In the data rows, 500 means zero.
Here are some numbered points:
[514, 499, 593, 541, 482, 533, 504, 538, 446, 440, 482, 507, 566, 509, 472, 506, 501, 524, 499,
 525, 458, 488, 515, 439, 463, 473, 485, 495, 503] 0
[519, 460, 337, 563, 438, 582, 474, 547, 527, 430, 454, 524, 396, 495, 452, 485, 442, 509, 532,
 509, 430, 526, 533, 607, 486, 423, 448, 413, 453] 1
[400, 534, 466, 523, 548, 487, 564, 466, 549, 537, 536, 438, 595, 490, 497, 528, 593, 497, 415,
 535, 508, 448, 467, 558, 478, 494, 471, 546, 537] 2
[398, 494, 613, 475, 560, 420, 553, 431, 571, 401, 589, 453, 561, 415, 643, 515, 535, 441, 500,
 594, 584, 447, 482, 608, 440, 556, 538, 537, 566] 3
[531, 472, 526, 518, 430, 482, 461, 541, 416, 378, 465, 547, 502, 569, 394, 465, 584, 557, 479,
 501, 428, 554, 530, 490, 419, 486, 432, 465, 494] 4
[450, 536, 576, 511, 523, 469, 535, 477, 513, 438, 533, 454, 545, 456, 567, 508, 536, 459, 448,
 536, 517, 487, 496, 567, 458, 508, 529, 520, 556] 5
[532, 466, 540, 549, 457, 530, 482, 538, 429, 538, 461, 518, 536, 537, 437, 453, 524, 522, 519,
 469, 447, 512, 524, 525, 468, 499, 476, 438, 493] 6
[534, 458, 477, 589, 441, 571, 450, 554, 396, 505, 459, 539, 607, 565, 407, 467, 532, 524, 568,
 457, 447, 509, 550, 568, 463, 457, 454, 469, 480] 7
[518, 466, 513, 573, 450, 569, 466, 570, 358, 422, 438, 539, 516, 558, 423, 493, 422, 551, 580,
 487, 380, 543, 538, 519, 445, 454, 453, 468, 442] 8
[460, 486, 456, 541, 492, 524, 501, 506, 387, 483, 503, 472, 561, 519, 493, 516, 524, 495, 482,
 497, 452, 503, 520, 504, 461, 483, 488, 515, 503] 9
[469, 546, 601, 498, 528, 478, 556, 458, 566, 468, 551, 478, 591, 492, 512, 538, 534, 463, 496,
 531, 533, 445, 443, 549, 487, 512, 501, 571, 567] 10
[309, 653, 371, 355, 736, 334, 637, 351, 679, 394, 673, 320, 412, 394, 633, 668, 549, 310, 368,
 687, 639, 393, 295, 349, 518, 730, 652, 583, 584] 11
[348, 820, 476, 136, 765, 161, 923, 71, 931, 332, 906, 132, 459, 163, 804, 764, 871, 187, 91,
 860, 677, 196, 173, 149, 795, 751, 829, 926, 881] 12
[241, 710, 440, 254, 844, 282, 718, 332, 708, 149, 678, 279, 584, 302, 768, 811, 333, 292, 393,
 692, 745, 256, 223, 301, 650, 592, 694, 674, 656] 13
[361, 645, 525, 329, 728, 330, 575, 385, 563, 268, 606, 335, 460, 423, 616, 599, 515, 351, 411,
 609, 672, 419, 330, 505, 480, 743, 629, 574, 551] 14
[446, 513, 511, 493, 493, 472, 532, 460, 517, 510, 505, 477, 490, 487, 499, 527, 556, 467, 449,
 535, 520, 461, 459, 493, 525, 517, 520, 509, 542] 15
[703, 426, 298, 479, 345, 602, 331, 658, 390, 554, 323, 602, 314, 710, 297, 411, 394, 661, 595,
 296, 394, 695, 723, 691, 229, 464, 439, 361, 324] 16
[541, 461, 462, 558, 483, 574, 455, 561, 379, 445, 457, 557, 539, 544, 411, 493, 431, 547, 539,
 512, 404, 536, 534, 521, 432, 480, 452, 483, 457] 17
[433, 461, 636, 527, 504, 525, 503, 510, 477, 478, 505, 516, 556, 509, 532, 484, 509, 514, 477,
 522, 507, 520, 507, 531, 454, 469, 493, 481, 521] 18
[648, 426, 544, 599, 411, 650, 430, 569, 507, 415, 463, 584, 431, 496, 453, 427, 329, 632, 573,
 481, 443, 601, 573, 549, 523, 308, 422, 442, 427] 19
[477, 550, 614, 494, 529, 449, 547, 492, 538, 524, 525, 465, 537, 494, 498, 547, 576, 465, 484,
 501, 506, 449, 480, 528, 501, 522, 508, 548, 529] 20
[471, 389, 659, 616, 336, 644, 391, 627, 318, 447, 374, 660, 610, 579, 373, 365, 523, 598, 684,
 322, 329, 571, 596, 620, 423, 456, 425, 384, 389] 21
[821, 0, 462, 888, 225, 850, 11, 936, 83, 992, 71, 908, 422, 835, 182, 16, 105, 999, 857,
 0, 46, 997, 924, 686, 559, 0, 12, 212, 0] 22
[497, 515, 586, 548, 475, 519, 485, 509, 510, 479, 491, 520, 523, 530, 410, 468, 555, 529, 536,
 482, 465, 488, 512, 570, 461, 471, 506, 497, 485] 23
[411, 487, 455, 553, 506, 529, 529, 511, 507, 559, 496, 486, 573, 521, 451, 500, 582, 549, 441,
 515, 483, 498, 489, 568, 459, 488, 446, 503, 491] 24
[549, 429, 509, 612, 432, 586, 427, 579, 397, 516, 423, 585, 563, 579, 394, 447, 446, 573, 611,
 451, 400, 586, 555, 580, 462, 413, 413, 430, 429] 25
[513, 682, 212, 255, 506, 296, 570, 337, 603, 411, 609, 406, 306, 426, 576, 602, 622, 375, 520,
 568, 681, 442, 455, 430, 389, 648, 697, 516, 610] 26
[458, 546, 569, 492, 514, 440, 573, 433, 545, 426, 567, 458, 480, 427, 562, 530, 602, 463, 425,
 566, 530, 415, 465, 455, 518, 539, 554, 530, 580] 27
[370, 545, 371, 490, 592, 461, 544, 413, 537, 528, 599, 427, 550, 436, 551, 578, 622, 434, 372,
 606, 570, 436, 432, 485, 526, 542, 564, 574, 603] 28
[541, 451, 572, 559, 433, 554, 460, 548, 436, 542, 455, 544, 536, 560, 406, 469, 527, 548, 521,
 459, 453, 545, 555, 549, 443, 453, 452, 446, 467] 29
[404, 592, 463, 445, 621, 386, 600, 421, 614, 493, 602, 398, 476, 413, 564, 605, 470, 387, 440,
 570, 595, 449, 402, 381, 509, 603, 564, 526, 562] 30
[475, 565, 572, 492, 375, 421, 519, 469, 517, 404, 539, 485, 471, 507, 537, 514, 553, 484, 551,
 507, 491, 526, 543, 611, 469, 522, 483, 525, 538] 31
[760, 414, 551, 570, 468, 559, 395, 611, 443, 578, 433, 508, 330, 617, 471, 388, 406, 599, 529,
 295, 477, 627, 574, 606, 329, 518, 472, 414, 303] 32
[446, 534, 611, 460, 552, 505, 533, 479, 511, 424, 520, 460, 582, 498, 532, 568, 451, 474, 460,
 530, 562, 449, 463, 442, 525, 483, 530, 576, 541] 33
[474, 513, 618, 526, 484, 490, 504, 505, 545, 481, 522, 493, 544, 498, 424, 509, 531, 498, 483,
 526, 507, 472, 491, 528, 475, 505, 517, 485, 528] 34
[566, 513, 404, 551, 471, 542, 479, 511, 457, 593, 500, 498, 577, 516, 461, 494, 556, 523, 467,
 530, 476, 498, 511, 560, 452, 497, 489, 532, 481] 35
[667, 432, 330, 509, 373, 579, 391, 584, 437, 479, 422, 545, 376, 587, 411, 445, 385, 612, 591,
 401, 443, 633, 639, 626, 372, 413, 429, 382, 413] 36
[353, 637, 362, 386, 636, 362, 646, 341, 638, 502, 701, 325, 659, 369, 694, 628, 610, 335, 192,
 759, 646, 334, 395, 447, 567, 616, 674, 687, 704] 37
[539, 485, 585, 544, 439, 562, 473, 548, 431, 540, 453, 542, 509, 533, 444, 478, 519, 518, 465,
 503, 485, 530, 544, 545, 452, 475, 453, 443, 483] 38
[319, 705, 452, 264, 768, 256, 596, 372, 577, 198, 640, 268, 408, 414, 603, 645, 522, 306, 393,
 617, 750, 408, 287, 441, 488, 866, 675, 602, 552] 39
[555, 386, 436, 639, 392, 653, 402, 616, 505, 536, 383, 599, 327, 567, 379, 456, 473, 567, 597,
 464, 356, 595, 621, 604, 457, 391, 400, 346, 378] 40
[531, 456, 444, 571, 457, 545, 463, 539, 422, 550, 467, 507, 577, 539, 458, 494, 526, 544, 529,
 480, 455, 527, 548, 552, 485, 465, 491, 500, 476] 41
[552, 454, 522, 562, 412, 566, 453, 576, 465, 576, 454, 552, 501, 550, 426, 470, 498, 538, 524,
 442, 433, 535, 554, 529, 438, 430, 454, 443, 450] 42
[278, 951, 498, 15, 897, 38, 999, 0, 999, 196, 999, 0, 476, 40, 931, 835, 966, 58, 0,
 999, 689, 86, 66, 12, 868, 810, 979, 999, 999] 43
[510, 503, 640, 532, 476, 500, 492, 519, 496, 511, 491, 478, 528, 515, 409, 480, 512, 492, 540,
 497, 458, 498, 522, 546, 446, 471, 461, 525, 514] 44
[709, 318, 568, 632, 378, 708, 374, 629, 552, 597, 397, 620, 207, 604, 287, 519, 576, 609, 530,
 479, 347, 599, 631, 541, 508, 357, 394, 291, 354] 45
[468, 514, 564, 488, 516, 520, 521, 496, 484, 456, 508, 466, 573, 510, 514, 544, 464, 486, 474,
 509, 519, 467, 484, 483, 514, 472, 519, 548, 523] 46
[462, 477, 589, 594, 523, 530, 487, 520, 511, 525, 495, 523, 544, 548, 424, 477, 540, 496, 558,
 490, 504, 493, 507, 495, 520, 463, 481, 392, 495] 47
[431, 594, 435, 405, 543, 395, 612, 389, 582, 509, 580, 415, 494, 378, 576, 600, 651, 415, 347,
 606, 649, 393, 420, 426, 586, 602, 567, 619, 605] 48
[547, 469, 566, 554, 439, 536, 471, 532, 454, 533, 476, 538, 540, 538, 430, 478, 521, 518, 483,
 471, 471, 540, 554, 528, 464, 472, 477, 438, 492] 49
[548, 453, 524, 572, 458, 523, 434, 556, 397, 347, 427, 589, 403, 626, 409, 467, 608, 585, 488,
 492, 452, 561, 571, 534, 407, 460, 433, 437, 470] 50
[511, 480, 535, 566, 435, 561, 469, 553, 431, 505, 448, 523, 524, 544, 409, 468, 518, 535, 525,
 468, 433, 520, 545, 528, 447, 445, 457, 475, 465] 51
[502, 499, 637, 526, 471, 548, 499, 545, 429, 421, 478, 513, 560, 507, 454, 511, 464, 512, 505,
 549, 456, 482, 512, 426, 459, 456, 490, 502, 494] 52
[526, 469, 539, 593, 466, 604, 440, 573, 338, 447, 420, 566, 510, 577, 402, 487, 436, 539, 606,
 445, 373, 587, 564, 526, 428, 447, 452, 452, 438] 53
[522, 517, 558, 542, 474, 512, 499, 495, 552, 440, 523, 510, 572, 523, 445, 490, 540, 513, 536,
 503, 457, 486, 502, 556, 461, 475, 520, 541, 515] 54
[449, 569, 596, 472, 469, 421, 535, 445, 529, 420, 560, 468, 493, 481, 584, 517, 552, 453, 524,
 558, 519, 477, 493, 613, 475, 522, 516, 530, 561] 55
[456, 421, 571, 584, 399, 596, 418, 585, 392, 453, 403, 638, 621, 572, 399, 433, 505, 538, 621,
 367, 432, 516, 570, 566, 449, 469, 459, 423, 454] 56
[232, 496, 362, 457, 790, 387, 457, 346, 515, 718, 562, 634, 902, 247, 843, 250, 84, 425, 574,
 710, 691, 566, 385, 0, 863, 471, 366, 756, 578] 57
[522, 464, 412, 559, 424, 550, 477, 507, 517, 476, 483, 527, 417, 494, 468, 497, 473, 502, 503,
 494, 461, 497, 500, 605, 495, 446, 520, 477, 501] 58
[446, 569, 448, 345, 441, 379, 594, 425, 520, 562, 559, 431, 397, 403, 585, 609, 658, 430, 493,
 463, 610, 434, 397, 431, 664, 605, 557, 630, 595] 59
[565, 637, 433, 373, 701, 342, 537, 410, 583, 262, 597, 332, 328, 473, 670, 539, 487, 368, 294,
 535, 693, 471, 362, 544, 353, 815, 693, 573, 451] 60
[508, 609, 522, 392, 545, 442, 638, 401, 549, 455, 618, 384, 560, 396, 585, 548, 598, 406, 309,
 507, 579, 410, 406, 398, 638, 657, 585, 676, 590] 61
[629, 439, 545, 564, 428, 608, 453, 555, 480, 477, 481, 524, 519, 530, 471, 455, 351, 583, 572,
 491, 458, 564, 560, 574, 503, 347, 427, 488, 440] 62
[556, 455, 504, 584, 440, 570, 447, 566, 468, 551, 459, 541, 497, 562, 435, 486, 512, 556, 520,
 454, 438, 540, 547, 561, 440, 441, 465, 432, 467] 63
[395, 592, 501, 445, 524, 406, 575, 407, 581, 452, 565, 430, 533, 393, 583, 566, 597, 418, 399,
 592, 596, 425, 430, 526, 549, 555, 566, 575, 592] 64
[278, 793, 323, 478, 723, 255, 696, 235, 667, 127, 710, 342, 833, 259, 543, 659, 560, 227, 158,
 781, 708, 194, 228, 289, 688, 541, 761, 629, 715] 65
[462, 483, 596, 577, 526, 545, 475, 509, 486, 495, 489, 526, 512, 510, 437, 486, 565, 507, 548,
 480, 511, 509, 510, 500, 468, 467, 485, 433, 496] 66
[436, 485, 642, 562, 494, 545, 485, 531, 447, 516, 473, 537, 541, 542, 441, 490, 520, 516, 538,
 481, 502, 503, 523, 494, 489, 458, 461, 429, 481] 67
[685, 404, 409, 572, 411, 618, 400, 605, 442, 671, 392, 621, 341, 646, 411, 480, 536, 592, 706,
 424, 404, 602, 588, 502, 360, 445, 454, 361, 374] 68
[456, 577, 417, 484, 563, 446, 580, 391, 674, 303, 647, 367, 490, 386, 655, 562, 399, 419, 435,
 642, 561, 436, 425, 582, 587, 442, 555, 556, 582] 69
[451, 527, 630, 515, 473, 490, 525, 464, 506, 397, 548, 514, 639, 447, 503, 516, 534, 431, 385,
 497, 493, 409, 427, 583, 535, 478, 547, 527, 521] 70
[513, 499, 641, 511, 491, 501, 525, 544, 471, 500, 476, 497, 537, 548, 422, 447, 566, 465, 544,
 488, 421, 491, 554, 604, 419, 486, 454, 480, 488] 71
[719, 234, 734, 647, 297, 725, 278, 753, 407, 757, 301, 741, 183, 703, 275, 414, 496, 709, 666,
 427, 233, 690, 714, 473, 345, 356, 369, 372, 255] 72
[573, 439, 585, 553, 483, 607, 445, 571, 386, 481, 445, 566, 549, 559, 478, 424, 367, 582, 509,
 432, 438, 564, 559, 496, 491, 390, 441, 512, 442] 73
[510, 447, 567, 581, 438, 571, 440, 566, 446, 540, 440, 531, 538, 583, 380, 464, 528, 565, 549,
 439, 430, 534, 545, 580, 429, 448, 435, 431, 469] 74
[374, 536, 545, 516, 589, 490, 537, 446, 558, 537, 554, 487, 536, 475, 482, 521, 613, 462, 519,
 548, 610, 437, 459, 458, 496, 534, 523, 461, 517] 75
[451, 516, 560, 493, 477, 481, 528, 486, 486, 462, 504, 507, 533, 498, 490, 497, 542, 494, 436,
 527, 498, 477, 481, 491, 520, 520, 497, 489, 526] 76
[482, 531, 659, 501, 547, 468, 511, 475, 517, 457, 528, 485, 555, 492, 515, 509, 532, 470, 475,
 526, 478, 460, 485, 582, 477, 478, 523, 539, 536] 77
[390, 530, 442, 437, 596, 456, 564, 470, 594, 442, 541, 465, 467, 429, 536, 601, 440, 430, 469,
 494, 582, 450, 406, 435, 536, 517, 567, 530, 555] 78
[486, 536, 394, 297, 423, 408, 592, 430, 481, 667, 514, 462, 382, 404, 556, 636, 718, 455, 544,
 373, 679, 442, 392, 377, 762, 694, 522, 737, 586] 79
[538, 435, 508, 570, 442, 563, 440, 581, 453, 570, 436, 561, 496, 565, 430, 439, 506, 537, 536,
 438, 432, 549, 552, 536, 424, 448, 460, 440, 457] 80
[463, 510, 603, 450, 568, 442, 543, 434, 535, 417, 545, 464, 560, 435, 612, 519, 511, 445, 406,
 613, 530, 443, 437, 615, 490, 495, 573, 509, 585] 81
New points follow, each followed by the number of its nearest point above by angle.
[471, 504, 452, 455, 464, 485, 539, 485, 479, 581, 490, 513, 526, 484, 481, 553, 587, 486, 522,
 468, 539, 459, 470, 462, 581, 544, 499, 548, 545] 79
[406, 483, 551, 498, 536, 453, 546, 453, 544, 471, 539, 467, 489, 426, 619, 509, 552, 444, 492,
 565, 549, 468, 479, 605, 436, 525, 545, 526, 567] 3
[378, 565, 451, 451, 720, 405, 558, 396, 608, 522, 612, 553, 706, 338, 618, 452, 415, 433, 349,
 565, 626, 463, 384, 313, 620, 543, 443, 609, 611] 57
[403, 500, 618, 489, 554, 436, 553, 439, 536, 393, 561, 467, 539, 461, 663, 513, 538, 461, 476,
 575, 584, 443, 475, 631, 418, 564, 522, 533, 563] 3
[693, 442, 553, 553, 486, 523, 422, 595, 441, 583, 444, 493, 355, 613, 470, 412, 481, 556, 480,
 294, 494, 590, 541, 567, 308, 585, 509, 422, 337] 32
[548, 400, 664, 598, 462, 559, 395, 614, 408, 615, 372, 609, 535, 571, 427, 340, 465, 612, 631,
 362, 355, 615, 635, 538, 519, 364, 330, 453, 386] 22
[409, 596, 439, 375, 531, 396, 601, 393, 601, 514, 567, 431, 485, 371, 565, 598, 680, 394, 381,
 564, 641, 386, 400, 446, 610, 605, 582, 631, 619] 48
[435, 535, 549, 518, 509, 489, 546, 474, 530, 454, 553, 469, 513, 472, 496, 528, 525, 467, 510,
 588, 519, 443, 491, 442, 491, 518, 557, 544, 531] 27
[604, 661, 372, 372, 458, 489, 501, 500, 488, 528, 522, 561, 430, 597, 438, 490, 543, 484, 654,
 534, 594, 523, 554, 427, 331, 600, 627, 268, 544] 26
[455, 506, 582, 462, 579, 491, 524, 455, 561, 414, 535, 461, 521, 428, 607, 509, 501, 451, 435,
 608, 513, 452, 430, 617, 501, 512, 553, 509, 550] 81
[648, 402, 168, 546, 537, 687, 260, 633, 350, 815, 333, 739, 471, 662, 481, 349, 444, 635, 961,
 371, 401, 703, 609, 361, 428, 411, 362, 303, 282] 68
[578, 519, 499, 473, 508, 515, 541, 459, 603, 405, 561, 443, 475, 431, 537, 518, 375, 486, 502,
 553, 501, 487, 488, 613, 504, 426, 532, 504, 533] 69
[847, 22, 641, 904, 240, 841, 14, 913, 118, 990, 17, 896, 481, 787, 330, 9, 166, 999, 931,
 0, 36, 995, 953, 592, 639, 27, 35, 250, 0] 22
[587, 484, 431, 394, 421, 497, 532, 503, 449, 690, 438, 520, 382, 483, 520, 588, 683, 516, 554,
 424, 556, 486, 468, 418, 638, 598, 497, 631, 547] 79
[376, 627, 424, 400, 584, 360, 624, 361, 622, 481, 668, 361, 606, 389, 658, 592, 632, 378, 245,
 694, 621, 367, 417, 484, 556, 594, 631, 624, 676] 37
[466, 371, 536, 602, 504, 530, 410, 557, 467, 535, 466, 559, 486, 494, 577, 365, 427, 581, 549,
 438, 438, 572, 566, 648, 492, 387, 422, 453, 441] 22
[542, 506, 478, 549, 513, 478, 510, 520, 481, 497, 490, 484, 564, 513, 487, 489, 543, 496, 502,
 443, 473, 508, 487, 450, 522, 540, 490, 476, 542] 6
[476, 341, 641, 626, 514, 568, 311, 627, 405, 655, 324, 657, 558, 539, 523, 331, 285, 716, 675,
 286, 370, 668, 643, 395, 681, 276, 263, 468, 331] 22
[476, 547, 496, 474, 530, 472, 559, 432, 604, 394, 582, 410, 466, 406, 574, 550, 414, 438, 440,
 605, 565, 431, 449, 551, 525, 460, 546, 530, 578] 69
[511, 569, 401, 447, 531, 457, 528, 433, 604, 370, 584, 402, 404, 447, 573, 546, 368, 445, 434,
 553, 610, 460, 467, 602, 491, 502, 555, 523, 544] 69
[576, 302, 519, 685, 397, 661, 349, 684, 335, 646, 325, 667, 467, 637, 313, 325, 405, 706, 602,
 310, 322, 692, 677, 601, 434, 320, 329, 367, 299] 22
[628, 385, 580, 598, 407, 638, 415, 589, 547, 575, 437, 585, 320, 570, 334, 513, 557, 580, 539,
 499, 408, 556, 583, 528, 498, 412, 433, 354, 414] 45
[499, 528, 649, 541, 505, 502, 487, 513, 504, 493, 504, 508, 529, 535, 436, 493, 532, 495, 533,
 456, 439, 483, 530, 557, 472, 463, 485, 544, 493] 44
[377, 518, 380, 541, 534, 506, 557, 477, 536, 557, 524, 448, 608, 501, 493, 525, 611, 525, 396,
 545, 514, 467, 449, 567, 486, 501, 455, 530, 525] 2
[503, 504, 564, 525, 466, 513, 505, 517, 492, 498, 497, 516, 482, 512, 483, 498, 535, 516, 453,
 499, 498, 491, 517, 529, 465, 473, 483, 471, 505] 38
[699, 173, 692, 799, 362, 680, 159, 750, 290, 908, 269, 764, 426, 650, 401, 111, 171, 871, 701,
 126, 216, 822, 775, 606, 699, 96, 126, 319, 164] 22
[529, 443, 426, 516, 431, 608, 495, 534, 563, 482, 473, 485, 452, 506, 467, 467, 395, 541, 590,
 511, 467, 521, 532, 604, 461, 413, 473, 454, 482] 1
[173, 616, 401, 394, 857, 246, 494, 275, 774, 684, 666, 564, 795, 218, 960, 333, 153, 397, 354,
 688, 728, 477, 306, 66, 999, 523, 285, 815, 697] 57
[676, 368, 550, 628, 399, 608, 278, 659, 361, 779, 365, 703, 407, 643, 414, 240, 303, 737, 715,
 271, 365, 721, 701, 530, 558, 287, 318, 269, 300] 22
[455, 487, 465, 517, 438, 440, 477, 487, 483, 522, 508, 518, 497, 492, 514, 430, 485, 533, 471,
 457, 478, 527, 526, 555, 543, 432, 497, 497, 477] 22
[493, 594, 410, 308, 477, 360, 641, 362, 567, 618, 545, 413, 403, 358, 645, 654, 723, 385, 468,
 520, 676, 382, 350, 357, 736, 662, 562, 681, 625] 59
[654, 317, 520, 648, 377, 657, 327, 665, 298, 550, 318, 670, 570, 675, 365, 316, 281, 696, 571,
 307, 328, 675, 678, 549, 535, 266, 351, 392, 328] 22
[696, 162, 308, 796, 333, 741, 203, 808, 204, 711, 202, 759, 421, 735, 275, 164, 244, 816, 648,
 172, 198, 844, 783, 645, 511, 176, 187, 308, 175] 22
[481, 335, 489, 652, 433, 579, 258, 637, 451, 817, 251, 776, 529, 620, 475, 218, 187, 720, 684,
 275, 320, 769, 661, 459, 700, 294, 176, 469, 307] 22
[493, 495, 598, 519, 489, 506, 499, 489, 480, 479, 506, 500, 558, 499, 512, 490, 514, 487, 439,
 538, 498, 504, 503, 560, 468, 498, 515, 466, 522] 18
[466, 456, 599, 559, 430, 559, 449, 553, 447, 477, 442, 592, 597, 551, 415, 457, 516, 522, 580,
 416, 467, 503, 541, 554, 459, 489, 481, 436, 482] 56
[425, 532, 656, 454, 586, 471, 535, 426, 546, 365, 558, 469, 607, 410, 616, 522, 514, 421, 389,
 600, 522, 407, 401, 630, 522, 513, 579, 533, 563] 81
[436, 491, 547, 498, 524, 463, 539, 472, 536, 418, 548, 481, 495, 466, 600, 510, 509, 461, 484,
 552, 547, 464, 481, 616, 453, 527, 520, 509, 544] 3
[352, 615, 455, 356, 731, 383, 648, 398, 605, 328, 644, 335, 594, 374, 634, 687, 415, 359, 439,
 596, 651, 352, 317, 381, 533, 579, 644, 651, 604] 13
[538, 409, 487, 540, 425, 594, 460, 543, 527, 511, 459, 518, 371, 542, 431, 471, 411, 562, 575,
 519, 432, 544, 549, 548, 453, 426, 476, 464, 466] 40
[792, 421, 561, 552, 513, 514, 385, 626, 422, 614, 417, 493, 251, 657, 485, 372, 460, 581, 486,
 202, 500, 639, 563, 588, 239, 633, 514, 399, 252] 32
[347, 591, 367, 500, 633, 419, 579, 383, 601, 538, 628, 447, 617, 374, 542, 599, 625, 439, 414,
 592, 594, 414, 390, 517, 512, 556, 508, 580, 627] 28
[624, 272, 661, 709, 405, 657, 279, 674, 345, 776, 339, 686, 470, 609, 423, 236, 292, 746, 628,
 245, 313, 714, 689, 569, 630, 220, 240, 367, 287] 22
[504, 480, 491, 542, 475, 504, 495, 499, 476, 527, 506, 496, 529, 498, 520, 504, 553, 475, 476,
 536, 489, 466, 505, 555, 454, 481, 528, 512, 527] 35
[529, 462, 552, 570, 408, 561, 469, 538, 503, 550, 471, 519, 395, 552, 465, 487, 592, 523, 498,
 541, 443, 525, 543, 526, 505, 516, 462, 401, 447] 45
[465, 527, 627, 460, 565, 448, 536, 443, 519, 425, 542, 464, 580, 445, 585, 519, 532, 450, 401,
 613, 524, 440, 436, 600, 474, 494, 557, 516, 578] 81
[786, 180, 567, 772, 255, 781, 209, 805, 153, 627, 194, 833, 544, 759, 261, 163, 200, 847, 644,
 164, 187, 829, 833, 561, 437, 132, 225, 236, 176] 22
[545, 524, 643, 514, 514, 508, 517, 510, 494, 496, 474, 504, 557, 516, 451, 483, 565, 500, 547,
 463, 456, 463, 533, 561, 435, 490, 501, 499, 475] 71
[581, 420, 398, 582, 405, 633, 437, 580, 490, 519, 419, 586, 360, 531, 409, 455, 440, 565, 531,
 436, 419, 542, 543, 602, 491, 413, 445, 387, 448] 40
[485, 454, 544, 561, 505, 524, 427, 546, 496, 644, 439, 618, 556, 522, 466, 382, 405, 587, 556,
 427, 442, 571, 530, 445, 601, 424, 390, 511, 467] 22
[441, 545, 510, 510, 429, 454, 527, 472, 525, 451, 535, 481, 508, 504, 519, 510, 572, 497, 509,
 508, 498, 509, 515, 591, 466, 528, 465, 520, 540] 31
[606, 423, 552, 577, 403, 604, 436, 567, 460, 506, 464, 531, 504, 544, 444, 439, 393, 589, 556,
 496, 441, 574, 567, 600, 510, 364, 409, 455, 425] 62
[519, 491, 395, 467, 629, 485, 497, 551, 548, 607, 479, 470, 441, 497, 474, 594, 313, 485, 653,
 447, 518, 541, 462, 429, 409, 518, 488, 465, 433] 68
[522, 462, 370, 561, 447, 572, 478, 548, 526, 472, 463, 526, 405, 509, 454, 482, 411, 553, 532,
 505, 439, 521, 525, 636, 485, 435, 449, 421, 468] 1
[538, 507, 641, 499, 507, 522, 516, 512, 530, 502, 523, 512, 538, 455, 498, 490, 533, 473, 336,
 484, 538, 479, 487, 522, 536, 529, 485, 561, 539] 70
[322, 490, 334, 455, 692, 398, 438, 408, 614, 758, 517, 643, 745, 383, 687, 295, 206, 525, 473,
 521, 596, 538, 413, 210, 787, 518, 277, 607, 596] 57
[321, 506, 299, 513, 711, 495, 481, 480, 439, 510, 491, 594, 674, 400, 557, 402, 359, 483, 542,
 547, 499, 558, 452, 365, 596, 487, 413, 525, 504] 57
[438, 507, 604, 542, 494, 478, 515, 485, 544, 535, 513, 490, 531, 493, 462, 510, 571, 471, 488,
 553, 529, 449, 490, 488, 468, 494, 514, 508, 536] 34
[476, 515, 608, 469, 546, 495, 540, 491, 542, 442, 534, 475, 570, 450, 540, 532, 470, 457, 376,
 510, 534, 445, 464, 482, 534, 522, 509, 572, 531] 33
[554, 734, 102, 185, 504, 244, 563, 305, 619, 326, 636, 384, 231, 432, 588, 612, 604, 350, 568,
 588, 713, 444, 476, 436, 289, 676, 763, 457, 600] 26
[793, 403, 158, 437, 277, 613, 266, 706, 421, 598, 261, 620, 211, 791, 226, 373, 370, 710, 599,
 214, 392, 761, 804, 780, 129, 475, 427, 308, 263] 16
[488, 545, 550, 487, 512, 434, 580, 427, 521, 389, 565, 461, 483, 426, 586, 532, 603, 475, 399,
 545, 504, 416, 464, 478, 515, 543, 540, 525, 597] 27
[554, 413, 492, 628, 427, 566, 370, 582, 397, 697, 404, 602, 598, 583, 411, 372, 373, 610, 560,
 405, 415, 624, 578, 526, 562, 385, 365, 508, 428] 22
[632, 359, 551, 646, 392, 689, 377, 637, 337, 551, 393, 645, 476, 568, 424, 325, 341, 658, 553,
 382, 378, 655, 607, 635, 493, 309, 365, 438, 349] 22
[466, 551, 471, 454, 509, 440, 564, 441, 541, 510, 547, 457, 509, 431, 535, 563, 605, 453, 391,
 577, 591, 432, 459, 461, 533, 560, 536, 561, 559] 48
[412, 530, 472, 435, 575, 475, 549, 437, 578, 359, 544, 418, 543, 461, 592, 582, 400, 417, 427,
 563, 555, 395, 414, 432, 543, 512, 576, 567, 537] 13
[221, 662, 461, 239, 926, 288, 752, 341, 719, 200, 712, 264, 591, 296, 725, 836, 350, 257, 455,
 628, 770, 280, 178, 246, 626, 660, 697, 691, 673] 13
[557, 524, 293, 432, 426, 503, 469, 540, 495, 555, 459, 488, 377, 570, 448, 508, 552, 549, 500,
 440, 491, 557, 554, 555, 400, 544, 497, 519, 475] 16
[812, 452, 410, 541, 449, 629, 356, 629, 404, 756, 385, 654, 274, 701, 421, 510, 626, 607, 838,
 408, 401, 641, 606, 446, 297, 458, 451, 308, 326] 68
[433, 486, 640, 556, 447, 519, 489, 512, 489, 456, 503, 538, 641, 479, 443, 484, 551, 467, 454,
 464, 450, 439, 476, 574, 522, 449, 532, 489, 481] 70
[425, 544, 658, 413, 659, 457, 550, 402, 583, 354, 570, 435, 559, 393, 685, 535, 509, 420, 387,
 673, 557, 410, 384, 636, 508, 545, 590, 542, 595] 81
[681, 413, 255, 487, 316, 551, 305, 687, 361, 535, 328, 582, 273, 764, 285, 444, 413, 671, 542,
 229, 382, 705, 739, 784, 204, 474, 407, 361, 313] 16
[522, 501, 629, 505, 483, 568, 506, 517, 418, 449, 491, 516, 544, 495, 488, 517, 433, 475, 494,
 540, 485, 462, 538, 439, 452, 513, 495, 535, 485] 52
[540, 520, 637, 545, 477, 521, 505, 543, 484, 519, 456, 495, 536, 549, 451, 471, 570, 496, 544,
 459, 431, 522, 541, 602, 453, 477, 452, 460, 489] 71
[649, 435, 306, 451, 381, 540, 372, 607, 471, 541, 371, 552, 311, 654, 387, 426, 442, 609, 556,
 353, 462, 651, 684, 731, 224, 503, 478, 395, 378] 16
[470, 266, 477, 686, 431, 587, 161, 677, 449, 945, 145, 887, 561, 660, 488, 90, 34, 815, 755,
 187, 253, 881, 722, 414, 822, 214, 24, 481, 226] 22
[413, 522, 533, 496, 559, 506, 539, 454, 579, 481, 557, 466, 503, 464, 515, 522, 529, 468, 519,
 558, 588, 447, 464, 499, 498, 518, 524, 470, 523] 75
